In the rows, 128 means zero.
The rows below fall into families. The same turns and mirrors carry the whole set onto itself and the rows of a family onto each other. For each named row, which other rows are in its family? Write them in the order they are listed.
These 30 rows form 5 families of 6 rows each.
J_781: [113 132 113 145 143 124 114 149 168 130 140 129 138 119 162 131  78 136]
J_813: [153 123 108  97  91 114 139 118 136 139 162 132 146  95 113 137 131 129]
J_915: [ 64 155 106 148 156 162 113 128 197 139 142 131 150 112 135 126 133 120]
J_475: [ 70 125 141 144 161 130 117 137 143 153  89  96 127 157 132 124 136 115]
J_97: [100 147 101 104 109 153 134 102 166 146 161 134 156  90  90 132 182 113]
J_95: [106 128 133 130 148 130 126 165 146 150 118  99 120 155 154 133  90 128]
J_233: [137 161 123 108 119 116 139 103 139 123 166 172 160 109 109 122 160 131]
J_133: [127 124 152 123 124 163 136 142 128 143 105  88 100 150 110 120 137  82]
J_205: [ 93 165 135 149 170 129 123 139 163 121 136 155 145 144 154 116 114 136]
J_502: [151 123 139 108  96 156 144 120 123 137 129 106 113 122  91 120 155  81]
J_573: [141 134 118 153 111 149 113 113 170 107 152 144 136  83 123 113 112  94]
J_159: [158 128 123 125  90 149 130 104 144 119 151 132 132  88  96 119 142  88]
J_148: [ 73 129 123 169 164 124  99 123 171 132 109 126 143 122 146 120 113 125]
J_597: [ 69 145 131 104 144 168 141 138 152 168 119  91 128 150 104 134 174 107]
J_550: [111 152 155  97 146 131 151 140 111 149 120 123 127 173 111 123 165 122]
J_67: [133 153 140  87 119 122 153 117 112 141 144 144 143 140  96 123 180 123]
J_447: [137 130 100 130 112 115 122 123 163 126 164 146 153  89 140 132  98 135]
J_25: [118 125 109 126 105 113 120  83 148 134 147 144 162  81  97 125 162 121]
J_773: [ 90 159 153 128 172 133 135 152 137 138 114 130 128 175 140 118 133 128]
J_265: [ 98 130 108 159 135 116 100  97 173 122 141 151 162  83 131 119 127 127]
J_410: [115 164 120 138 144 119 123 115 162 112 160 179 161 110 136 117 126 137]
J_533: [147 121 125  83  98 121 150 134 114 155 139 105 130 130 106 139 144 121]
J_243: [ 87 155  96 132 128 153 118 107 192 136 162 145 162  84 116 129 152 119]
J_390: [ 55 151 124 135 163 168 123 145 178 156 120 104 133 144 130 128 143 114]
J_676: [ 94 118 143 111 131 128 134 122 116 162  95  91 125 152  99 127 171 110]
J_458: [122 121 139  98 126 129 146 158 117 161 115  89 115 158 127 138 123 120]
J_388: [118 136 129 169 138 156 109 135 175 110 130 128 122 113 143 111  94  96]
J_231: [119 118 129 101 104 117 137  96 119 153 122 116 144 115  82 129 184 110]
J_832: [ 92 145 118  90 116 160 146 117 147 164 136 106 138 124  84 136 193 107]
J_454: [110 131 145 154 146 164 119 150 154 129 108 100 105 145 137 115 106  88]

Same family as J_148: J_475, J_25, J_265, J_676, J_231
Same family as J_159: J_133, J_502, J_573, J_388, J_454
Same family as J_95: J_781, J_813, J_447, J_533, J_458

The rows below fall into families. The same turns and mirrors carry the whole set onto itself and the rows of a family onto each other. For each named row, which other rows are in its family? Write them in the order they are listed.
These 25 rows form 5 families of 5 rows each.
J_896: [151 109  99 143 154 118  91 113 111 106 121 135 111 129 155 123 120  84
 152 131 109 166 185 122 142]
J_640: [ 92 146 171 131 119 143 133 115 143 137 120 101 132 127 120 131 129 143
 107  82 138 149  97 148 147]
J_151: [129 108 137 102 106 105 113  85 125  92 144 146 107 108 148 142 149  82
 116  83  99 152 123 109 161]
J_613: [106 144 115 101  97 113 111 133 126 186 147 125 157 144 124 122 141 165
 140 137 123 134 125 161 133]
J_26: [135 149  72 137 138 122 118 127  97 129 134 132 117 129 124 128 118 132
 138 178 161 100 149 143 162]
J_408: [143 161  91 136 152 124 106 122  97 120 139 136 128 129 132 114 112 130
 136 175 165 101 155 122 160]
J_707: [138 119 136  85 105 109 116  94 138  80 142 143 103 127 150 155 125  83
 125  91  94 153 123 111 158]
J_140: [143 121 131  97 104 114 108  90 132  85 150 138 118 114 156 167 123  84
 116  87 105 155 116 118 173]
J_634: [104 126 160 134 112 139 144 127 141 132 118 102 122 135 116 155 134 140
 112  73 131 159 101 150 148]
J_537: [ 91 126 169 125 123 123 152 112 148 132 120  96 107 125 112 136 127 132
 106  84 129 146 107 152 164]
J_936: [149 127 126 140 164 118  81 108 112 101 123 142 110 128 159 118 122  72
 145 124 119 162 174 116 139]
J_308: [110 141 114 106 109 125 127 133 149 183 149 134 151 136 112 114 127 166
 133 144 134 153 122 157 121]
J_289: [115 134 124  82 121 110 117 126 145 186 145 110 161 127 115 116 135 159
 148 139 128 140 130 161 131]
J_651: [146 108 117 135 170 109  87 117 111 118 104 144 111 143 139 132 118  74
 142 134 120 156 181 113 141]
J_294: [149 116  96 138 158 112 102 109 119 103 111 136 100 140 142 131 112  79
 152 136 117 155 182 107 129]
J_317: [132 144  75 120 146 121 119 134  99 133 142 160 131 134 117 131 102 138
 139 176 156 106 148 125 147]
J_766: [139 131 156  93 111 126 105  90 134  94 142 140 119 108 165 151 132  90
 115  81 112 145 110 109 168]
J_82: [ 95 129 156 118 115 134 149 112 145 128 120 100 109 129 101 153 132 137
 116  73 120 143  98 141 149]
J_794: [111 161 124  96 118 119 102 129 128 183 146 128 158 129 129 112 142 166
 135 145 141 132 135 156 127]
J_532: [138 107 104 141 158 110 102 120  93  88 114 152 112 134 141 121 123  78
 151 130 120 149 172 113 130]
J_862: [105 140 112  93 103 118 117 126 140 177 136 114 150 142 104 116 146 163
 143 140 124 137 123 157 118]
J_41: [137 150  69 120 135 120 115 120 112 132 136 138 114 139 106 126 120 139
 129 187 151 104 153 127 154]
J_70: [145 143  87 116 148 123 112 131 109 121 139 135 132 140 103 121 111 131
 127 187 159 105 143 133 170]
J_366: [103 124 150 132 106 131 154 101 156 138 130 103 120 114 111 139 137 132
 109  79 137 154  89 137 149]
J_354: [136 112 148  83 101  98 114  91 132  91 130 140 117 125 164 147 130  78
 119  98 108 139 118 109 170]

Same family as J_294: J_707, J_82, J_862, J_41
Same family as J_289: J_537, J_651, J_70, J_354
Same family as J_308: J_151, J_317, J_532, J_366
Same family as J_408: J_640, J_936, J_766, J_794

The rows below fall into families. The same turns and mirrors carry the whole set onto itself and the rows of a family onto each other. For each named row, which other rows are in its family? Write them in the order they are listed.
These 40 rows form 8 families of 5 rows each.
J_626: [168  80 106 162  77 136 138 148  50 143  92 150 135 171 123 187]
J_645: [151  55 134 135  74 166 108 155  42 149  89  91 145 166 157 154]
J_753: [183  29 144 149 114 126 119 124 100 131  96 108  94 164 112  87]
J_516: [198  80 101 133  90  97 153 118  54 135 108 158  91 176 109 121]
J_14: [164  51 155 148  69 138 154 149  76 153  94  80 118 183 150  65]
J_596: [146  79 133 149  64 166 130 164  42 158  88  90 144 193 146 153]
J_873: [145  56 159 150  85 170 124 138  68 164  93  76 122 183 148  85]
J_672: [176  95  91 128  71 119 146 134  26 144 103 149 124 179 138 155]
J_977: [190  41 144 159  88 100 162 130  91 138 101 129  92 166 120  73]
J_117: [187  53 115 171 105 101 140 129  77 132 100 168 100 170  95 140]
J_487: [179  34 144 165 108 111 133 135  85 141 100 118  88 189 100  76]
J_319: [161  80 119 124  82 138 144 136  59 151 100  79 115 205 143  69]
J_940: [192  67 128 170  70 112 152 118  59 138  86 169  90 160  90 131]
J_967: [148  90 138 132  74 171 122 150  46 168  91  92 150 189 149 137]
J_618: [156  40 152 137  84 155 124 159  79 162  83  93 123 201 144  71]
J_435: [175  39 159 158 107 132 132 117  91 149 100 116  86 170 112  71]
J_677: [141  76 134 150  68 175 123 145  41 163  91 107 147 169 160 152]
J_648: [178  72 120 138  66 145 134 155  51 151  82 164 134 169 132 182]
J_326: [187  64 115 153 110 103 129 118  69 142 103 179 108 162 103 140]
J_756: [185  35 142 148 105 123 135 135 108 144  87 136  94 184 108  74]
J_924: [164  92 109 144  84 140 128 137  47 153  94 154 146 168 133 179]
J_895: [155  36 149 139  93 157 109 145  74 147  91  69 123 177 145  91]
J_684: [171  78 113 153  54 130 160 149  46 145  94 148 142 155 152 171]
J_64: [145  62 138 167  69 154 141 136  73 154  78  86 124 193 134  63]
J_949: [196  44 126 151 107 116 125 119  85 124  97 153  98 145 102 147]
J_476: [163  74 115 166  49 134 141 138  19 149  82 161 128 165 127 162]
J_264: [177  61 120 143  82 141 118 139  49 135  92 143 129 146 130 190]
J_240: [167  72 118 160  82 141 131 128  45 149  96 166 128 147 134 180]
J_691: [153  62 138 131  61 169 123 170  43 165  79 110 147 192 159 138]
J_889: [199  54 122 149  95 116 143 134  90 138  87 181 101 165 102 142]
J_16: [180  59 142 171  82 124 152 116  92 140  84 124  87 178  95  71]
J_477: [152  74 136 145  49 155 153 161  47 158  90  92 149 177 170 126]
J_187: [184  46 147 146 116 108 125 120  81 150 103 133  90 181 100  76]
J_141: [189  73 120 130  97 108 152 119  76 139 107 114  85 193 112  69]
J_74: [159  61 161 133  93 150 121 140  66 165  96  78 115 199 129  72]
J_588: [188  49 133 165 105 113 136 112  76 139 103 170  90 148 103 130]
J_228: [154  50 156 151  84 151 128 156  63 156  93  69 114 205 131  83]
J_210: [135  71 120 164  48 159 133 149  30 160  76 108 150 186 155 120]
J_239: [153  95 101 123  66 145 140 146  29 155 100 101 140 197 159 123]
J_375: [194  59 118 163  80  96 164 129  72 133 100 171 107 150 121 137]

Same family as J_756: J_618, J_648, J_691, J_889
Same family as J_487: J_626, J_596, J_117, J_228
Same family as J_319: J_516, J_672, J_141, J_239
Same family as J_326: J_967, J_924, J_187, J_74

The rows below fall into families. The same turns and mirrors carry the whole set onto itself and the rows of a family onto each other. For each named row, which other rows are in its family? Write them in the order they are listed.
These 30 rows form 5 families of 6 rows each.
J_708: [155 141 137 111 124 143 152 177 117 182 116 133 116 159 106 118 118 158
  92 101 124 114 127  95  88]
J_411: [131 112 111 122 102 113 168 152 148 156 115 162 142 131 153 152 141 141
  93 112 104  81 117  82  85]
J_268: [127 128 111  98  97  86 156 153 109 167 113 145 134 101 140 137 119 155
  87 116 123  73 146  97  80]
J_990: [171 142 151 116 152 118 148 179 102 139 137 116 104 155 120 120  93 140
  92 103 148 120 103 116  70]
J_379: [185 156 145 116 123 123 147 179 122 171 129 142 138 138 131 127 115 155
  83 125 152 130  98 110  72]
J_765: [109  68 120 142 144  79 109 146 122 118 121 122 125 136 120 125 121 146
 169 128 169 116 107 128 124]
J_391: [148 117 136 135 107 111  90 103 122  86 164 114 133 115 104 134 120 151
 128 146 144 137 128 153 122]
J_157: [158 153 148 121 122 142 112 152 137 121 148 120 107 155  76 129 139 143
  72 131 171 118  82 130 106]
J_102: [156 147 133 131 118 147 165 190 139 153 152 139 138 148 132 140 138 148
  87 101 133  98  92  94  89]
J_647: [ 70 108 105 119  89  73 144 132 131 137 112 128 120  98 135 118 123 153
 138 125 138  82 103 110 125]
J_686: [ 95 104 129 132 105  88 138 119 165 127 114 159 139 126 137 110 127 134
 155 143 122  78 112  80  89]
J_715: [131 163 124 119  91  92 162 155 139 150  95 147 138 102 154 147 118 141
  79 114 122  90  99 102  80]
J_272: [152 163 150 124 105 171 119 142 132 133 145 114 100 144 115 133 128 141
 106  92 136 133 111 144 126]
J_226: [121  81 124 114 126  82 106 118 131  99 109 142 120 138 105 126 140 167
 150 161 148 102 128 120 146]
J_488: [164 108 139 134 133 120  88 133 115  99 151 120 123 125 132 161 126 132
 131 112 168 126 133 165 117]
J_402: [123  87 136 141 114  89  93 107 147 108 117 149 139 152 121 133 124 145
 156 169 166  94 129 116 102]
J_974: [ 83 115 113 144 108  72 151 139 148 124  73 135 132 126 121 128 117 143
 128 124 111  97  96  89 105]
J_854: [163 148 141 110 137 122 150 175 137 141 145 141 125 129  97 123 137 132
  62 111 137  96  92  93  66]
J_175: [148 105 133 107  93  85  89  99 108 105 128 107 119 124 123 140 123 146
 129 133 159 113 121 177 102]
J_852: [164 151 152 127 112 149 118 145 130 137 163 115 118 145  99 104 120 163
 115 136 154 158  87 135 117]
J_336: [ 79 114 115 137  90 104 156 135 152 149 104 139 123 131 134 102  93 148
 132 110  99  85 103 123  88]
J_985: [148 125 145 131 105 119  79 111 137  97 139 127 121 151  98 146 131 147
 108 159 187 109 113 149 117]
J_525: [159 122 144 116 133 110  95 145 115  86 155 124 123 132  99 135 138 169
 130 150 178 109 121 146 142]
J_292: [165 162 150 125 122 148 128 177 126 112 176 118 125 138 109 136 139 160
 101 118 167 109  93 133 124]
J_432: [124 139 129 112 112  99 162 146 155 137 135 158 138 100 135 120 134 124
  98 116 108  71 106  76  64]
J_216: [145 147 153 109 112 124 119 133 113 114 138  87  86 152 104 112 118 145
 118 115 160 137  76 149 118]
J_552: [121  61 116 129 116  73 113 125 125 141  97 134 140 151 117 117 107 155
 153 135 135 102 126 141  78]
J_219: [100  87 107 115  98  86 141 113 151 128  94 159 127 127 138 137 144 151
 127 140 108  85 125  93 124]
J_63: [134 152 130 120 108 110 162 153 124 138 136 141 121 106 155 133  85 132
  82  97 111  80 125 124  63]
J_614: [120  73 118 149 136  66 108 122 123  93 110 128 146 129 103 138 113 147
 144 144 129 114 135 115 102]

Same family as J_708: J_268, J_765, J_647, J_272, J_488
Same family as J_854: J_157, J_686, J_402, J_985, J_432
Same family as J_219: J_411, J_102, J_226, J_525, J_292

